Each row is where one point has got to under a steady rotation. How many steps took it there?
The counts run from 0 to 236.
[-38.0  20.0  -7.9  -6.9 -11.1  39.9 -41.8 -14.2  -0.1 -13.4]
19
[-26.1  12.6   5.6  45.6 -35.6  21.3 -38.1 -26.2   0.3 -10.1]
221
[-17.9   2.8  24.2  25.4 -24.1 -36.0  -9.2 -21.6 -15.8 -29.2]
109
[-27.2  27.8   8.7  27.5 -14.8  11.7  19.0 -15.0  52.8   6.4]
47
[-20.6  54.2  11.3  -6.3  -3.2 -15.1  52.1   2.5   0.8 -12.1]
128
[-31.3  32.2   8.9  44.1   7.8  25.2  -3.5  30.7  12.3 -23.9]
224
[-38.6  24.7  -5.8 -21.3  -2.5  -7.0  -0.3  19.3 -48.9 -27.4]
146
[-43.5  34.2 -21.8  37.2  13.9  32.5  19.9  17.7  -4.6  -1.4]
192
[-37.5  17.4   3.4  -1.6   5.9 -34.3  19.5  23.7 -16.3 -42.8]
113
[-16.5  33.4 -12.7  46.2 -15.1  27.5   1.0  13.3 -18.6  -1.7]
183
[-39.9  22.2  21.7 -21.1  10.5 -24.2 -11.8  21.2 -14.5 -44.9]
106
[-37.6  17.1  10.3  24.2  17.2 -24.6  29.6   9.7  43.0 -25.4]
80
[-41.3  12.1  -9.7 -24.8 -13.6  37.7 -19.5 -16.8   6.8   2.5]
11
[-34.9   8.1 -16.2  18.4 -31.8  24.4  -0.7 -36.6  23.3  11.0]
205
[-21.5  44.1 -17.0  32.4  -1.9  31.0  15.1  21.5 -19.8   2.5]
184
[-55.7  11.6 -15.3   7.2  11.4  18.3  18.0  13.3  36.5 -15.7]
41
[-46.4  20.0   2.6  20.1  15.4  34.1 -12.8  27.3   1.8 -23.1]
225
[-27.9   3.4   8.1  -3.7 -26.8  16.4 -25.3 -33.0  40.7 -13.6]
52
[-32.2  36.5 -26.5  56.4  -9.9  19.9  19.1  11.0 -12.4   5.5]
191
[-30.7  -0.3  -4.6  -7.2 -34.0 -13.3  -8.3  -4.0 -49.5 -23.3]
148
[-20.2  41.3   1.1  43.3 -18.3  35.3  -4.9   4.3   9.2   1.7]
23
[-19.3  18.1  15.2  44.5 -22.7 -37.4  17.8 -15.2 -15.3 -25.5]
110
[-39.4  27.6 -10.4 -33.3 -25.3  34.4 -25.7   3.5 -25.6 -14.8]
179
[-33.6  15.9  -4.7  53.7  -5.8  34.4  -1.6   2.9   2.1  -5.6]
31
[-38.3  32.9 -13.5  20.4  -0.8  32.4  26.2   9.4  11.5  12.5]
200
[-16.5  19.7 -14.2  26.3 -38.2  -7.0   1.4 -26.9 -48.5 -10.6]
149
[-48.9 -27.1   3.3  16.5 -27.0 -22.8 -14.4 -31.2  19.4 -40.8]
76
[-33.5  35.9  -8.6 -27.5   0.4  31.0 -16.0  19.2 -19.8  -4.6]
178
[-34.3  25.9  26.4  22.8  17.4   7.7 -17.8  25.6  16.9 -36.8]
65
[-40.6  -2.7  -3.3  43.6 -23.9  20.9 -22.7 -17.0   6.0 -20.4]
229
[-23.7  49.4  24.0  12.4   9.4  13.3  -5.4   0.5  35.0 -14.4]
56
[-26.7  39.4   6.5   4.0   8.7  45.4 -19.4  32.5  12.7 -14.3]
217
[-25.2  17.2  29.7 -21.1  -7.7 -25.9 -28.9 -11.1   3.8 -41.9]
99
[-12.9  27.4  26.2  11.9 -35.1 -23.2 -10.0 -46.2  14.4 -19.9]
93
[-36.8   4.0 -11.3  24.1 -30.7   8.8   3.3 -46.3  37.0   3.0]
45
[ -7.2  35.9  -9.0  -5.2 -50.1  21.1  -6.7 -40.3 -18.8  17.4]
173
[-13.0  43.0  -1.7  -7.3   9.8  -7.7  12.8  22.1 -43.2 -30.2]
145
[-50.2  21.5 -23.0   8.6  10.9  31.2  10.8  22.0  -3.8  -7.6]
193
[-52.2   9.0  14.4  -2.2  21.7   9.0 -19.0  22.5  14.8 -44.2]
66
[-71.9  -8.6 -25.8  -6.9 -26.0  20.2  -9.8  -5.5 -14.3  -5.7]
195
[-37.5  -1.3 -23.6  -6.0 -31.6 -15.9  16.3 -17.4 -37.1 -14.8]
156
[-38.3  19.7  -1.6  -6.9 -36.2  22.4 -27.7 -18.0 -28.9  -4.3]
180
[-49.5  -9.5   4.5 -20.8 -10.5 -26.2  -6.7  -9.0  26.7 -35.4]
83
[-50.4   3.3 -33.2 -20.1 -26.8 -11.0   6.0  -9.3 -35.9 -24.1]
155
[-30.3  58.2  -8.1  -0.7   7.3  43.0  10.7  11.4  12.6  13.0]
16
[-50.2  -8.3  15.7  25.0 -14.3  -6.1 -43.2 -14.9  -2.4 -45.7]
68
[-26.8  22.1   5.8 -12.3 -46.6 -39.6  22.5 -48.9   3.4  -4.2]
125
[ -0.9  35.5  39.7  22.8 -20.7 -22.9   0.4 -37.4  11.2 -23.1]
94
[-49.0  26.4 -18.9 -35.6  -8.8  34.5   4.0  -2.4  17.0   4.5]
10
[-24.9  33.4  -2.1 -28.7 -45.9   8.1 -14.4 -21.8 -13.2   7.9]
172
[-43.4  19.5  10.6   8.9  26.9 -23.7  22.7  12.6  34.1 -38.1]
81
[-47.4   8.6 -10.3  42.6  22.6   6.8   4.3  16.1  28.1 -16.3]
232
[-14.2  58.2   5.7  15.2   2.7  -2.8  16.6  25.7 -42.3 -13.2]
144
[-13.5  32.0  32.3  28.2 -19.6  14.0  -6.6 -31.5  46.9   0.7]
54
[-66.2  -8.2 -15.8  16.2   5.9  22.6 -25.6  22.9   5.8 -23.1]
34
[-29.6  45.3  14.0 -36.6   1.6 -16.5  35.9  11.5  -3.6  -9.7]
129
[ -1.8  42.7  12.2  21.6 -27.0 -11.2   5.9  -8.7 -41.4 -20.8]
142
[ -9.6  30.1  14.0  12.2   7.2 -23.8  27.4 -16.6  46.7 -19.2]
87
[ -6.9  46.2  30.8  24.7  -2.5 -21.1   8.8  -6.2  21.0 -22.8]
95
[ -4.2  55.9  33.0   5.8  14.7 -22.9  13.5  10.1  15.8 -28.6]
96
[-38.1   6.1  -3.1  18.5  11.9  30.2 -23.5  24.9   6.4 -43.2]
226
[-30.8  12.9 -21.7  16.9 -35.8 -14.5  19.1 -32.6 -23.2   1.6]
157
[ -9.2  29.3 -18.9  24.8 -35.0  27.1   7.5 -26.1  25.5  26.6]
206
[-20.6  37.6   8.3  41.2 -24.9  36.3  -9.5 -28.9  20.0   8.4]
214
[-32.2  -3.2  22.7   8.0 -30.0 -34.3 -22.8  -7.6 -23.9 -48.0]
108
[-17.0  21.9  13.2  63.3 -15.2  21.0 -23.7 -10.9  11.9  -8.5]
222
[-50.8 -22.1   5.5  -6.6 -10.3  -4.1 -17.7   4.3  12.0 -51.3]
75
[-24.8  29.6 -14.9  -1.4 -51.9  -8.2  22.8 -42.9 -16.9  10.7]
165
[-20.6  18.1  10.7  63.3   9.8  -5.5   4.5   5.8  14.3 -29.2]
71
[-53.2  -2.1 -17.9 -14.4 -20.7  22.0  -7.4 -16.4  16.9  -0.9]
203
[-39.1  12.4   8.1  -4.0 -15.3  37.3 -49.8  -6.5   8.5 -28.8]
219
[-44.7   3.1   9.5 -24.4 -21.3  15.1 -27.6 -18.6  35.8 -14.2]
51
[-54.4   7.7 -11.0  15.7  16.7  20.3   4.7  23.9  23.1 -27.1]
233
[-15.6  40.5  32.9  17.2  13.7 -26.3  12.5  21.8   2.0 -35.1]
104
[ -5.7  43.5  15.9   2.4 -21.9 -20.4  22.8 -24.8 -15.9  -9.9]
134
[-41.8  41.1 -10.3 -15.9  14.4  39.4  -5.7   6.3  26.8   6.4]
209
[-50.1   3.2  -7.1 -10.7   4.5 -30.5   6.5   6.3 -21.7 -49.7]
114
[-35.7  38.2  -9.2 -43.3 -10.7  23.7  12.5   0.6  -6.2   7.1]
170
[-22.2  30.2  27.8   4.6  13.4 -15.3  24.3  -4.1  36.2 -17.8]
88
[-19.0  30.5  10.0 -32.9 -25.5  -3.0 -14.1  -4.1 -37.5 -28.8]
139
[-11.0  58.2  -5.0  11.6 -26.5  16.2   0.3 -25.9 -15.1  18.0]
174
[-61.0 -17.8 -15.0  25.9 -20.2  19.1 -24.0 -15.3  12.0 -20.3]
36
[-12.0  35.7  11.5  11.9 -25.3 -32.0  40.5 -45.1   5.0  -8.4]
126
[-17.8  58.5   4.6  22.1 -14.4  20.7  11.8  -8.0 -23.4  11.0]
175
[-23.0  45.3  11.6 -38.3 -14.1  -6.5  -3.8  -0.1 -30.1 -29.1]
138
[-35.4  25.2 -23.0  -9.3   9.4  -2.4  33.7  29.4 -30.6  -9.2]
153
[-26.6  28.4   9.0 -32.1 -44.2 -22.1  -6.6 -36.2 -18.3 -17.2]
132
[-66.1  17.3 -27.2 -22.8   1.1  25.4   8.4  12.2  15.5   5.9]
202
[-27.5  39.1  -0.2  22.9 -19.4  29.9  19.4 -15.9  32.5  17.1]
207
[-35.5  17.9  -8.8  -8.0 -34.6  25.4 -13.2 -32.7   6.3  -1.4]
12
[-43.3  10.0 -13.8  53.9   0.2  13.5  15.9   6.0  28.5  -5.6]
39
[-23.1  27.3   1.9  33.9 -39.9  33.3 -35.9 -17.6   3.1  -1.3]
21
[-46.9  20.0   5.0 -21.5   6.6  29.6  -8.2   6.3  44.4 -24.6]
50
[-14.5  35.6  -7.9  23.7 -12.7 -13.1  38.9   0.0 -30.5 -13.0]
151
[-34.8  -4.0  12.9  -5.3 -29.0 -27.6   0.5 -36.7  31.0 -29.5]
84
[-26.5  33.0 -23.7  21.7 -27.8  18.9  17.1 -24.9   8.2  20.1]
6
[-33.8  -0.7  -1.4 -48.4  -9.2 -34.0  20.9 -22.1  -6.8 -24.3]
123
[-37.8  33.3 -22.3 -20.7   0.8   8.4  42.4   9.8 -12.1  -3.7]
161
[-20.4   1.4   4.9  62.0 -11.2 -12.7  -9.1  -0.8  17.9 -32.0]
70
[-50.0 -21.7 -11.5  12.7 -24.6  -0.9 -10.9 -17.0  30.0 -14.5]
236
